In the rows, 128 means zero.
These are runs of 7 systems, one row a step. Runs of the same system follow the same rule from any start.
Z_716, path 1 (8 x 26):
[[102 143 186 179 134 150  94 131 152 139 136 118 126 120 127  78 174 119
  130 188 123  98 185 146 153 117]
 [163 139 154 133 194  98 150 124 117 156 128 135 120 114 142 143 122  94
  171  94 190 121  80 169  93 139]
 [137  98  89  90 127 153 111  51 113 112 152 157 178 138 134 112  87 145
  123 121 108 112 121  94 139 188]
 [ 94 130 136 139 124 152  93 120  97 115  82 144 129 109 141  98 166 112
  104 159 116 135 210 171 110  87]
 [128 145 197 187 180 120 144 165 116 164 151 105 128 134 142 123 105  99
  177 124 158  95 120 141 152 156]
 [158 132  87  91 160  85 141  33 137 123 135 165 143 134 126 136 119 166
  132 118 145 112 100 144 109 166]
 [ 93 117 125 104 107 185  85 139  89 111 115 157 180 136 137  69 134  91
   95 159  98 130 155 122  91 141]
 [140 129 197 183 165 141 108 108 147 153 128  97 101  84 140 118 154 112
  157 144 159 102 173 159 165  98]]
Z_417, path 2:
[[145  89 134 147 187 147 129 113  65 130 138 125 134 111 178 144  76 100
  183  86 154 111 134 137 148 158]
 [ 68 166  80 136 100  95 138 170 111 115 107 167 116 189 105 124 160 154
  109 153  95 152 149 146 116 129]
 [149 149 222 147 132 138 123 119 146 164  97  73 147  80 123 128 110 108
  102 117 143 109 149 135 129  86]
 [135 119  94 132 160 133 109  92 163 126 184 176 115 154 120  92 176 126
  176 161 155 119  90 129 141 177]
 [148 113  97  72 112 126 129 100  87 111  66 132 146  97 140 153 106 127
   85  87 124 157 138 143  76  87]
 [ 91  98 145 186 136 163 107 172 102 114 159 114 111 132 167 110 133 121
  163 160 106 102 189 119 180 137]
 [127 179 126 128 112 103 148 154 157 159  96 138  92 148  68 156 160 114
  127  96 157 185  78 142 122  98]
 [137 132 174 129 180 129 127  73  95 142 132 133 188 119 150 101  77 114
  134 124 141  80 138 144 111 177]]
Z_103, path 3 (8 x 26):
[[ 82 174 160 154 130 160 104  94 105 160  75 158 141 141  80 105 135  95
  118 120 137 157 178 152 156 124]
 [139 127 197 173 177 129 114 144 144 144 162 106 127 104 161  91 154 107
  159 173 155  76 142 155 125 131]
 [163 130 128 132 160 132 130  48 155 160 143 141 108 123  98 150 118 123
  175  86 174 143  85 120 181 158]
 [115 106 104 118 144 164  83  38  99 110 117 169 154 113 145  93 133 132
  126 148 117 115 192 145 138 146]
 [114 127 163 161 116 185  85 150 158 148 128 130  92 113 107  96 193  78
  147 149 147 155 144 129 160  96]
 [126 123 176 169 178 149 134 128  85 157 141 121 147 131 144 130  74  89
  180  96 152 109 125 126 165 174]
 [119 149  95 141 176  99 120  62 139 133 141 188 109 151 114 109 172 140
  166 151 159 121 132 173 134 162]
 [144 142 182 131 126 160  95  47 151 154  88 111 137  80 102 114 138 114
  101 122 147 131 170 140 148  90]]
Z_853, path 4 (8 x 26):
[[113 108  95 150 112 130 112  76 147 106 153 130 113 139 131 125 138 186
  133 161  92 105 182 105 200 144]
 [139 125 150 132 140 123 146 202  88 140  91 107 107 108 147 163 119  82
  139  80 157 158 108 156  89  80]
 [ 95 143 120 140 120 151 109  92 141 136 162 162 160 179  96  86 125 137
  134 156 104 115 127  94 174 199]
 [148 156 148 127 137  62 163 151 133 133  85  98 107 101 138 165 140 151
  103 117 146 126 135 178  78  68]
 [131  88 111  99 108 191  84 120 139 112 171 151 161 135 132  77 140  97
  128 152 115 126  93  80 124 167]
 [142 130 136 160 135  77 161 113 125 129 104  83  92 104 144 191 103 184
  131 101 124 116 174 144 171  90]
 [114 116  99 111 134 168 113 176  91 126 138 174 139 159 128 102 138  62
  154 112 145 164  75 122  93 158]
 [102 168 155 163 108  99 135  92 156 139 109 108 128 136  98 134 128 186
   98 152  96 108 187 129 181 116]]
Z_130, path 5:
[[163 133 129  65 129 127 129  58 131 135 118 142 191 120 113 116  89 126
   94 101 134 124  80 114  83 159]
 [111  79  79 118 130 161  89 120  76  86 107 158 113 110 176 117 155 119
  130 141 115 140 193 155 113 102]
 [148 114 187 178 140 113 142 182 147 138 144  64  87  93 159 150 133 131
  152 133 141 102 144 131 155  87]
 [113 164 143 145 156 113 149 139 129 160 161 156 155 184  98 112 106 112
  162 120 146 118  69 117 137 205]
 [109 170 102  90 106  98 126  89 126 125  73 163 147 141  95 121 153 150
   73 137 117 148 146 163  80 108]
 [128  77 127 122  72 176  96 150 141  96 141  89 129 100 151 117 138 141
   96 156  83 121 166  83 152  96]
 [161 113 175 151 168 164 124  99 112 164 128 109 127  95 132 144  89  80
  174  72 173 134 110 123 168 137]
 [132 134 104 113 180  71 152 136  93 115 141 158 147 148 167 119 122 138
  144 138 143  96 106 172  59 162]]
Z_853, path 6 (8 x 26):
[[134 153 155 153 170  91 122 116 167 138 146 140 111 123 133  96 194 135
  145 184 159  94 135 182 102 123]
 [174 112 146  70  99 163 109  72 146 136 108 110 170  86 110 124 104 111
   83  95 133 141  93  94 103 110]
 [137  74  79 142 166 114 121  98  93  90 155 136 106 119 195 143 121 166
  168 140 121  91 173 145 150 143]
 [117 136 131 142 118 174 111 138 108 154  81 144  92 121  93 149 144  71
  148  76 158 201 127 135 157  92]
 [ 83 160 162 152 151 120 131 121  87 137 124 144 188 163 132  91  91 130
  119 152 105  87 166 140 126 183]
 [163 156 152 123 153  97 124  98 186 152 125 132 101 103 108 121 188 123
  133 142 179 131  97 172  94  97]
 [151  87 113  70 101 168 102  71 114 106 122 125 186 101 144 113  90 130
   85 118 100 119 130  93 107 139]
 [141  88 106 169 171 116 123 122 110 111 143 123  62 102 179 157 150 147
  186 127 146 117 172 160 167 105]]
Z_103, path 7:
[[135 149 166 140 151 102 169 201  98 156 125 107 141 145 132 154  82  96
  149  82 153 130  72 132 101 142]
 [128 156  93 119 142  48 161  85 141 119 142 145 140 161 124 140 119 199
  117 146 115  97 120 145 116 163]
 [164 116 124  85  90 130 109  89 161 115  91 106 119  75 122 137 158 146
   74 127 125 146 138 135  95  56]
 [133  81 135 118  84 181 111 179 131 111 168  94 153 127 147 114 104 117
  116 135  92 118 107  58 143 140]
 [ 99 118  67 146 137 110 152 191  68 116 121 153  87 167 146 170 120 127
  169  96 125 163 124 139 142 134]
 [ 96 198 153 118 125  86 147 138 110 148  82 147 172 158  94 111 122 128
   81 134 121 131 129 163  69 131]
 [167 126 169 141 123  77 148 143 187 126 151  65 115  96 148 140 144 176
  109 160 124  80 128 130 120  94]
 [182  80  87  72 113 142 130  93 134 119 142 121 133 109 135 159  96 128
  128  76 138 148  63  86 123 136]]
Z_130, path 8 (8 x 26):
[[104 143 150 169 182 152 120 127  76 158 108 163 118 138 125 123 124  69
  184  96 173 148 139 165 148 148]
 [131 160 147 124 136  52 157 154 141 121 133 109 153 136 147 118 135 174
   94 172 113  77 127 162  64 125]
 [ 77 144 132 151  89 182  88 142 141 135 131 153 130 162  86  85 167 104
  120 160 102 153 150 103 171 137]
 [164 139 188 101 119 130 138  89 132 153  89  83 172  86 120 144  74 123
   83  87 134 121 122 118 108 104]
 [122  78  96 121 163 169  91 104  88  99 164 166 150 130 181  85 132 106
  160 155 127 103 144 133 118 173]
 [120 155 174 169 151 103 139 173 111 145  84 106  93 104 138 145 153 110
  133 123 153 134 167 186 112  67]
 [110 142 155 150 121 109 142 162 154 131 184 111 165 170 128 100 112 153
  126 171  99  77 107  93 140 185]
 [110 177 144 113 119 158 104  75 130 163  74 169 148 136  66 104 145  87
  105 107 152 175 126 145 120 124]]
Z_563, path 9 (8 x 26):
[[ 87 147  80 102  96 107 140 194  85 105  92 156 138 169 126 132 136 129
   93 129 100 158 128 141  71 115]
 [111 132 152 167  94 165 103 142 182 147 152 117  95 138  87 115 170 120
  143 147 123 148 132  95 202 121]
 [173  98 169 105 142 120 134 133 137 120 166  84 180 100 173 111  90 132
  113 141 124  70  95 109  84 148]
 [114 163  65 103 124  79 161 127 112 132 117 174 125 183  93 156 120 150
  127  99 131 163  81 135 110 159]
 [ 97 119 139 133  62 189  93 173 128 122 104 113 128 125 109 113 146 105
   93 137  91 163 161  95 150  88]
 [150 119 164 159 155 101 135 153 173 134 198 100 125 127 155 106 145 145
  157 176 137  69  99 121 133 157]
 [158 131 110  73 119 113 154  90 114 138 109 133 167 134 108 157  68 130
  106  66 134 148  66 104 102 153]
 [ 65 146  93 135  85 128 118 197 104 106 108 154 122 174 118 109 165 131
  101 162  87 153 161 134 109 113]]
Z_417, path 10:
[[177 122 136  84 137  76 151 141 147 118 136 103 150 103 159 131 127 145
  100 135 138  96  80 145  42 113]
 [119  88 103 115  89 187  93  91 129 108 150 131 155 133 124 108 111 140
  114 137  86 125 146  67 180 158]
 [157 103 102 134 125  81 164 190 130 112 132  92  69 113 161 190 134 152
  146 102 138 138 106 136 120  81]
 [ 96 148 153 131 112 157 134 163  97 148 134 134 184 174 105 109  74  97
  121 107 108 131 101  86 139 183]
 [143 155 124 143 131  44 166 101 167 127 131 103 108 131 125 164 130 209
  116 143 119  98 138 145 140 116]
 [148 106 159  88  99 170 103 155 152 124 155 112 182 116 133  80 131  93
   93 154 118 114  79  90  75 140]
 [155  93  74 125 124 120 130  62 140 113 142 123  91 119 133 177 112 179
  152  95 122 138 134 102 197 130]
 [119 113 118 114 119 117 150 239  84 108 133 112 145 145 168 135 107 108
  120 122 112 126  96 122  65 126]]
Z_614, path 11:
[[ 90 104 113 186 144 138 112 165 114 111 173 134  96 153 158 114 153 139
  177 169 110 105 174 127 183 153]
 [144 141  92  87 125 128 130  65 111 141  66 158 120 115  94 161 123 119
  114  68 153 185 114 145 116 103]
 [104 133 193 167 128 124 140 194 100 129 127  75 158 123 163 120  92 130
  114 149  96  81 171 123 129 122]
 [145 164 116 123 151  91 132  96 179 151 134 163  98 140  89 123 187 127
  148 138 174 147  80 164 110 131]
 [141  89 138  91 110 169 105 100 110 106 139 109 197 106 158 100  80 128
   90 136  93  94 136  89 107 150]
 [105 116 101 182 153 136 115 145 127 127 148 155  56 141 135 134 182 122
  194 141 148 145 153 150 182 124]
 [150 137 126  84 121 121 147  77  93 139  72 125 163 112 113 162  64 130
   92  62 130 150 118 124 107 124]
 [ 88 150 169 187 136 102 134 206 125 127 145 105 122 146 151 105 149 139
  135 183 105  88 171 149 131 125]]
Z_563, path 12, 8 rows:
[[151 167 182 139 167 125 125  35 152 175 106 133 137 107  90 126 118 113
  137 102 175 124 124 153 148 137]
 [136 117 103  85 133 116 108  87 105 100  92 151 146  99 156 110 152 139
   90 150 122 122 166 174  59  99]
 [130  97  70 149 138 140 108  91 137 113 138 155  55 125 131 150 175 143
  177 125 143 157 155 138 187 115]
 [143  77 156 147 153 161 120 135  72 118 125  89 138  85 190 145  74 111
  148 102 125 103 171 123 151 117]
 [112 179 146 167 186  70 164 134  94 156 106 145 115 151 125 147 118 127
  162 108 160 123 135 188 120 142]
 [125 155 160 116 117 167  96  63 127 152  65 141 142  98  88 111 140  94
   95 108 147 162 162 148 126  91]
 [138 103 113 135 154 112 100  94 148  99 151 140 108 105 168  99 190 156
  137 191 131  89 172 170 109 112]
 [172  77  85 114 152 138 127  66 111 122 128 130  95  96 151 176 103 135
  167  68 155 147 118 121 166 124]]
Z_614, path 13, 8 rows:
[[ 82 135  62 134 118  88 154 146  80 102 126 159 129 188 137 147 105 176
  129 128  86 129 152 126 143 162]
 [100 158 141 124  79 151 111 156 128 137  64 132 119 123  88 123 164 104
   82 125 118 179 153 142 113  65]
 [179 118 199 136 137 122 144 170 159 151 148  62 127  86 147 138 114 105
  133 114 156 106  84 117 112 103]
 [136 130  88 120 143  84 149 110 155 120 187 150 139 174 125 122 125 168
  149 147 125  98  75 109 132 195]
 [ 98  99  66  97  78 171  89 113 107  90 110 162 136 137 129 111 150 133
   95 145  84 158 166 109 128 117]
 [134 108 158 161 123 166 122 175 107 143 102  94  82  95 134 161 126  86
  154  83 147 167 140 125 167  76]
 [150 161 141 133 145  50 190 138 135 148 130 102 134 145 121 176  81 167
  130  93 140 111  84 134 118 145]
 [ 93 154 111 109  97 108 119 157 144 109 138 151 164 171 116  81 161 150
   83 192  88 110 125 125  81 147]]
Z_716, path 14:
[[102 183 130 135 104 126 137  96 161 163 123 153 137 179  48 126 124 134
  123 111 126 159  96 100 176 166]
 [161 102 131  88 108 103 129 159 137  96 125  93 145  92 172 125 141 147
   80 155 111 102 123 141  46  83]
 [113 117 120 157 119 183 100 141 144 146 154 149  90 147  97 117 160  87
  175 119 145 168 108  99 193 142]
 [166 123 141 103 124  95 157 106 111 131  80  84 134  83 143 183  80 153
   95  77 132 129 137 139 106  82]
 [ 82 109  70 151 114 130 122 179 108 100 171 154 112 185 140 119 141 147
  157 156  90 128 136 103 163 169]
 [132 192 179 124 106 101 139 109 164 164  77 106 137 114  73 135 137 135
   77 120 137 143 128 147 110  84]
 [153  75 108 124 138 128 131 195 133 100 194 114 117 129 183 121 137 123
  159 150 127 101  80 105 105 145]
 [134 145 112 108 100 158 110  48 150 151  87 151 116 122  65 144 135 120
  116  86 143 186 123 115 170 111]]

Which system made each run below?
path 15 (2 x 26):
[[105 140 147 126  81 153  95 141 143 118  89 121 130 111 114  97 177 123
   73 168 100 142 180 139 110  71]
 [162 104 164 160 165 166 104 102 148 157 146 119  89  90 132 129 150  83
  187 106 181 138 117 134 173 117]]
	Z_417
path 16:
[[156 159 169 135 163  71 148 142 155 144 117 109 117 103 136 130 162 131
  123 143 167 105 112 186  67  94]
 [154  90 108  72  97 178  90  66 155 117 148 140 170 113 117 101 123 120
  103 127 117 132  93  79 124 153]]
	Z_853
path 17 (2 x 26):
[[120 160 195 161 107 120 141 114 153 157 119  76 148 126 101 139  87 157
  103 122 105 104 152  99 185 126]
 [153 125 100 104 166  78 156 160 116 122 154 148 131 144 154 133 131 123
  152 122 158 117  59 154  59 153]]
	Z_853
path 18, 2 rows:
[[169 133 156 137 124 124 128 125 209 154 171 105  97 120  99 127 167 127
  150 135 157 130  66 105 154 125]
 [169  86  77  66 108 142 129 120 107 111 108 131 126 105 140 161 112 115
  115  73 137 169  82 113  90 105]]
	Z_716
path 19 (2 x 26):
[[ 96 137 116 125 104 153 112 209 100 124  94 150 111 140 120 114 174  77
  118 131 131 178 126 148  84  88]
 [164 117 187 156 124 130 140 123 171 153 155  64 123 102 125 150  95 140
  139 110 132 104 111  86 186 127]]
	Z_716
path 20:
[[117 119 192 144 123 192  89 100 122 140 131 111 179 110 130  79 105  97
  114 147 114 100 165 102 154 146]
 [168 136 142 141 196  77 157  82 131 148 131 126 108 106 145 157 118 138
  170 101 180 105 106 172 122 138]]
	Z_853
path 21:
[[119 150 129 121 124 118 104 128 151 125 100 150 106 116 118  99 208 119
  104 171 142 143 150 180  78  77]
 [168 105 191 117 142 182 105 104 136 153 146  99 169  91 134 106  95  77
  134 107 153 112  93  97 131 145]]
	Z_614
path 22, 2 rows:
[[142 122 142 100 160  98 135 142  88 112 118 124 173 111 179 110 113 122
  105 143 131  88 128 167  38 130]
 [ 99 118 113 143  81 174  86  98 152 116 131 136 119 136 101 105 161 144
  112 160  92 143 180  96 191 119]]
	Z_417
path 23 (2 x 26):
[[132 130 131 122 141 156 107 171 138 141 141 161 119 136 116  92 182  58
  155 134 169 159  70 143  87 131]
 [125 128 127 124  98 123 125  59 151 120 136 114 161 135 115 125  96 188
   95 144  83  97 161  89 175 153]]
	Z_563
path 24 (2 x 26):
[[123 102  78 113 147 157 120  85  59 124  92 166 123 127 137 156  93 105
  154  64 142 167 144 135 147 138]
 [ 86 140 150 158 120 115 134 128  93 118 111 109 160 143 147 125  89 168
  102 150  77  90 206 127 156 136]]
	Z_716
path 25:
[[138 112  92 115 107  77 166 213 110 100 119  98  98 129 163 177 126 158
  114 115 111 135 111 135  86  88]
 [105 171 147 128  76 134 138 176 163 154 132 124 148 174  67 120 128 116
  104 125 111 157  74  84 139 145]]
	Z_614
path 26:
[[130 125 162 176 115 110 145 132 150 137 141  69 106 118 132 161 102 175
  134 127 105 102 164 100 206 115]
 [155 134 132 100 148 145 123 108 152 154 155 158 150 142  98 106 133  82
  151 106 171 144  37 114 104 174]]
	Z_130
path 27, 2 rows:
[[147 152 158 127 113 117 109 103 215 140 152 120 126 119  98  89 193 145
  105 184 135 109 109 129 116 117]
 [169  90 127  97 140 166 112 154 114 132 130 131 123  97 147 128 136  62
  149  92 169 157  67 129  83 110]]
	Z_716
path 28, 2 rows:
[[158 123 141 118 117 160 100  17 175 146 122 125 129  97  91 126 131 139
  120 116 142 135 137 106 181 125]
 [130  61 116 132 140 203  73 111 101 103 150 139 125  99 175  94 145  93
  155 147 126 122 167 119 147 131]]
	Z_103
path 29:
[[101 181 134 154 139 100 124  57 148 148  99 156 119 143  85 119 156 161
  119 150 132 125 176 165 160 127]
 [160 114 165 108 148 145  95 124 145 127 127 126 138  83 152  85 177  88
  117 159 160 114 120 164  58  95]]
	Z_417
path 30 (2 x 26):
[[119 121  93  97 137 109 154 156  54 116 114 146 168 156 154 147  65 122
  125  86 116 130 104 128  82 161]
 [128 122 105 146 139 109 105  74 160 111 130 143  81 112 136 121 196 166
  137 173 132 118 183 167 150 100]]
	Z_130
path 31 (2 x 26):
[[121 131 100  94 126 130 108  35 103 112  87 159 164 116 127 115 117 154
   88 131 108 125 180 149 112 130]
 [136  95  84 143 133 122 115 150 132 104 126 130  51 104 158 151 193 136
  158 139 142 151 155 160 135  73]]
	Z_563
path 32, 2 rows:
[[143 116 140 107  95 171 118 189 122 140 105 114 119 110 114 140 133  67
  121  86 143 182  78 107 103  87]
 [ 90 136 121 154 132  98 158 171  88 120 155 124 158 181 149 131  76 160
  135 136  86  90 139 110 147 186]]
	Z_103
path 33, 2 rows:
[[157 101 159 173 150 132 125 157 166 139 171  93  69  99 150 139 160 119
  181 137 157 116 121 126 173 106]
 [146 124 149 108 165 124 141  83  83 137 123 130 190 123 147 128  51 119
  130  92 134  99 114 126 109 177]]
	Z_563
path 34 (2 x 26):
[[104 154 112 174 172  95 159 140  84 149 120 152  94 167 124 166 107 129
  187  89 151 145 132 155 169 154]
 [127 175 151 108 157  96 125  63 134 144  99 159 167 125 111  94 145 132
   96 150 146 108 137 179  72 135]]
	Z_103
path 35 (2 x 26):
[[151 111  82 103 162 129 106  30 123 119 107 175 104 102 134 130 160 132
  146 119 159 145 146 169 122 121]
 [111 131 173 133  92 197  78  99 153 141 117 124 155 115  96  80 148 100
   97 153 111 133 159 101 156 120]]
	Z_103
path 36 (2 x 26):
[[126 145 161 170 135 100 138  98 173 142 168 102 133 143 116 125 120 177
  138 158 113  80 141 106 191 163]
 [137 145  94  85 142  94 136 137 117 122 102 168 129 135 125 121 164 113
  114 128 153 151  90 177  40 114]]
	Z_716
path 37:
[[106 144 149 159 141 133 152 163  98 153 149 126 151 175 116 139  69 111
  162  94 125 124  98  94 170 190]
 [115 188 185 121  97  96 153 174 136 153  86  98 166 136  95 127 113 126
   67 127 113 128 115 135  81 102]]
	Z_563
path 38, 2 rows:
[[134  95 165 123 126 164  98 184 124 111 158 110 158 107 174  72 150  90
  117 179 121  95 126 124  76 124]
 [146 149 104 127 138  72 162  74 163 142 155 135 118 158  98 161 107 183
  146 111 134 120  87 115 165 168]]
	Z_563
path 39, 2 rows:
[[153 150 103  98 140  95 130  14 151 136  96 155 125 115 100 142 137 164
  112 113 146 135 133 155 126 123]
 [124  72  74 110 120 167  89 131  91  87 111 150 101 103 172 124 165 114
  129 135 120 151 173 147 109  86]]
	Z_563
